Turns in one plane each, and the order they were made in; the first pair answered:
turn Dis:
[ -9  -6   1  18  20  27  25   0   5 -14 -10  16  -8  -8  30 -18] |-> [ 20  -7  18 -21   9 -18 -12  14 -14  -9  -5  -1 -21 -20  -5 -28]
[ 22  32  17 -40  16  -7 -25  -9 -49  18 -10 -31  -4  50  -8   5] |-> [-10  23   3  15  21  55  26 -15 -12  -7 -19 -14   1  56  36  -1]
[ 36   7  25 -26 -36 -35 -19 -29 -13 -60 -10 -23  12  11 -25 -44] |-> [ 10  43 -10  -8   0  -8  -8 -72 -11  -5  -6  -9  48  61 -18  15]
turn Teba:
[ 38   2 -17   8   4 -22   1   9   7  27 -19  14 -25  22  20  -8] |-> [ 39 -10   2 -15 -15 -40 -14   9   5  15 -20  -1 -20   4  -2 -15]
[ 11  11 -18 -25  -1 -22   8 -42 -31  77  22   2  18  -5 -19  38] |-> [ -8 -11   4 -41 -38 -30  10 -41 -26  50  24 -15  22 -24 -41  24]
[-54  57  27 -23  11  25  10 -34 -15   4 -17 -60  28  60  -9  21] |-> [-52  56  29 -28  12  20   8 -31 -15   7 -17 -58  27  60 -13  18]
turn Kem:
[ -6  36  16 -14 -48  -4 -28  -9 -15  -8   3 -26  13 -15 -21   3] |-> [-18  44  14  13 -15  40   9  -7 -28 -12  -3 -21   9  -8  13  -9]
[-23  22  25 -20  -8   5  -4 -12  -7 -22   2  20  21  -5  -5  11] |-> [-26  23  20 -18  -6  12   0  -9  -8 -20   4  24  21  -7   0  11]
[-30 -10 -27  31  21 -37  12  11   7  23  33  29   6 -57 -20   1] |-> [-19  -4  -4  -2  22 -53  -5  21 -30  11  33   5  -6 -59 -33 -22]
Pairs:
Each pair is 2 to 4 turns apart.
[ 36   5   3 -13  12  -9 -17  42 -35  -3  -6 -15 -55 -20   3 -34] |-> [-42  23   3   6  21  52  26   2 -47  -6   1 -32  -7   3   4 -12]	Teba Dis Teba Kem
[ -1 -26  38 -32 -57  -6  -1 -13  28 -48  -3 -19   8  -9 -30 -15] |-> [ 20  15 -22  23  32  39  30 -12  32   6 -14  21  -4  41  45  26]	Teba Teba
[ 35 -19  -9  58  27   8  18  59   8 -30 -11  30 -38 -31  36 -38] |-> [ 27 -29  29  -9 -24 -54 -35  42 -17 -29   1 -11 -15 -50 -53 -33]	Dis Teba
[ 13 -32  -4  10  11  29  -1 -45 -44  20 -27 -13   8  69  13  61] |-> [ 59 -71  20  19  -8  18  -3  13 -28 -32 -36  -4 -44  30  46  -2]	Kem Dis Teba Dis
[ 13 -23  18 -40   3 -31   0  12 -38   9 -16   8  -1  22 -18 -14] |-> [-22 -34  28 -20 -11   2  30   9 -29 -22 -15   3  12   5 -10 -32]	Kem Teba Teba Teba
[ -4   0  36 -39 -58  79  22 -50  11 -53 -42 -47  13  93  16   0] |-> [ 70   4  24 -81 -48 -27 -56 -27  -2   3 -36 -42 -16  83 -19  16]	Kem Teba Dis Dis
[ -4   1  33 -27  53  62  23 -28 -39 -38 -15   2  -6  67  21  -7] |-> [ 43 -67  41 -38 -17 -28 -20   9  18 -61 -13  28 -42  -8  -9 -25]	Dis Kem Dis
[  8 -13 -30   1   0 -62 -24 -17  32  53  27  28  18 -44 -25  19] |-> [  6  29 -19 -21  43 -35 -21 -24 -33  65  27   0  26  -5 -24  11]	Dis Dis Kem Dis
[-43 -37   0   8 -28  54  20 -65  -4 -35   3 -12  12 -11 -26  20] |-> [ 10 -59  17   7 -26  24   4  -8 -11 -67  -5  -7 -39 -43   5 -37]	Teba Dis
[ -5   7  10   5 -34  40  14   4  56 -18   2  56   2  40  80 -29] |-> [ 13  44  -5 -39 -10  -6 -32 -24  17  57   9  41  24  74  32  23]	Dis Dis
[  7  -7 -37  63  51   7   7  49  42  20   4  44 -26 -63  69 -18] |-> [ 27  32 -36  13  82 -34 -36  47 -20  73  12  25 -26 -37  40  -5]	Dis Kem Dis
[-25  32   9  31  35  90  23 -10 -33  28 -23 -27  22  50  42  12] |-> [ 47 -47  33 -11 -56 -56 -60  40  21   3 -18 -19 -20 -43 -25 -20]	Dis Kem Dis
[  1  50 -25   2  76  40   3   4 -19  58 -30  29  16  28  54  37] |-> [ 55  25  20 -61  40 -40 -54  51 -46  27 -32   0 -25 -22   7 -21]	Dis Dis
[ 41  -9  10 -30 -20 -10  -7  17  17 -27 -22 -11 -40  18   9 -30] |-> [ 17   5  12 -46 -27 -20 -26 -15   5   0 -15 -21  -9  29 -27   7]	Dis Teba
[ 25  37 -21  -9  55   1   5 -23 -30  46   9  13   2  43  21  32] |-> [  0  -9  -7 -29 -30 -29 -15 -53  27  29  10   9  27  16 -35  58]	Teba Dis Kem
[   5  -50   19  -10   26   10   -5   45  -20  -39   18   -3    3 -101
   29  -49] |-> [  1 -25 -26 -19  28 -43 -49 -16  -1  54  31  17  44 -64 -26  53]	Kem Kem Dis
[-45  -4  45 -16 -38  23  38   1  12 -88  20 -15 -10 -42  24 -39] |-> [ 20  62 -15  -3  75  10  22  11 -26  13  14  18 -33  19  82   3]	Teba Teba
[-73  31   4  36  32  52  33  -8 -33   8  14   6  28 -44  21 -25] |-> [-39  20  35 -28 -12 -27 -32  -5 -58   5  16 -19  24 -60 -50 -33]	Kem Kem
[ -7 -18 -25   5 -16 -27 -18   2  22  38  19   3  24 -17 -58  14] |-> [ 12   3  -2 -23   9 -26 -29  18 -34  36  17 -20   8  -5 -55 -16]	Teba Teba Teba Kem
[  2  36 -65  39  71 -38 -12  -3   7  91  27  52  24 -25  -2  68] |-> [-41 -22  16 -13 -47 -70 -35  -2  21   5  37   4  46 -92 -89  20]	Teba Teba
[-25 -29   4   0 -52  15  35 -44  -2  14  -4  25  43  14   6  17] |-> [-20 -37  12   8 -54  25  46 -19   3 -15  -4  21  20  -4  26 -14]	Dis Kem Kem
[ 33  35  42  17  54  15   3  53 -46 -21  44 -35 -22  -5  14 -50] |-> [-24  27   1  75  53  58  44  14  15   7  45   3  17   9  27   9]	Dis Teba Kem
[ -4  33  -9 -13  23 -22 -11 -11 -35  38   3  -2  18  12  -7  35] |-> [-33   9  -4  -4 -29 -21  -3 -28   6  12   4  -1  37  -9 -27  42]	Kem Teba Dis Kem
[ -6  11 -45  38  -6  31  45 -15  47  13   2  53  -8  30  15  26] |-> [ 15  22  13 -63 -46 -29 -26 -17 -23   2   3 -14  -1  38 -61   5]	Kem Dis Kem
[  6   7 -17  11   5  38  20 -24  41   5 -14  23  -5  45  36  25] |-> [ 27  -2  22 -52 -39 -12 -27 -23   9 -14 -12 -17 -11  38 -14   3]	Kem Dis Kem
[ 12 -17 -14  -5  30  -9   0  37 -41  18  20  19 -17 -22  -1 -21] |-> [-25 -20 -33  20  15   9  20   2  -2  35  20  29  18 -11  -5  23]	Dis Kem Teba Dis
[ 54 -44 -38   0  -5 -53 -40  42 -10   8   1  18 -38 -15 -17 -24] |-> [ -3 -61 -40  54 -17  13  20  35  32 -30   4  36 -25 -25  15 -24]	Teba Kem Kem
[  3 -28  17  -6 -34 -38 -38  31  16 -14  20 -34   2 -61 -25 -33] |-> [-32  29  14 -20  24  14 -19   4 -57  11  23 -62  30  -4 -19 -15]	Dis Teba Kem
[ 19  18  -7  10  13 -15 -20 -12   7  19   1  11  -8   9 -12  10] |-> [ -7  11  -7  22   4  10  -5 -27  18   9   2  10   9  10 -15  17]	Teba Dis
[ 48  17 -20 -22   1 -32 -10  -3  11  23 -26   1  -5  55  15  34] |-> [ 50   4   5 -19  -9 -11  10  31  -1 -28 -33  -7 -32  34  41 -25]	Kem Dis Dis
[-86 -18  12  41  34  28   5   1  -1 -28  12  -9  41 -18 -22  -7] |-> [-68   4   7   7  42 -15 -31  -7 -29   5  16 -20  48 -12 -58  19]	Dis Dis
[  1 -21   0  -2   7  42  35  13   5 -48   9  11 -28 -14  11 -57] |-> [-11  20 -28 -11  46  39  25 -32 -13  27  16  15   6  37  -4  12]	Dis Dis
[ 57  19  -9 -31   2 -16 -28 -47  19  39 -28  18 -19  73  17  52] |-> [ 80 -27  28 -37 -41 -30 -28   2  32 -32 -34   9 -55  24  28 -21]	Dis Dis
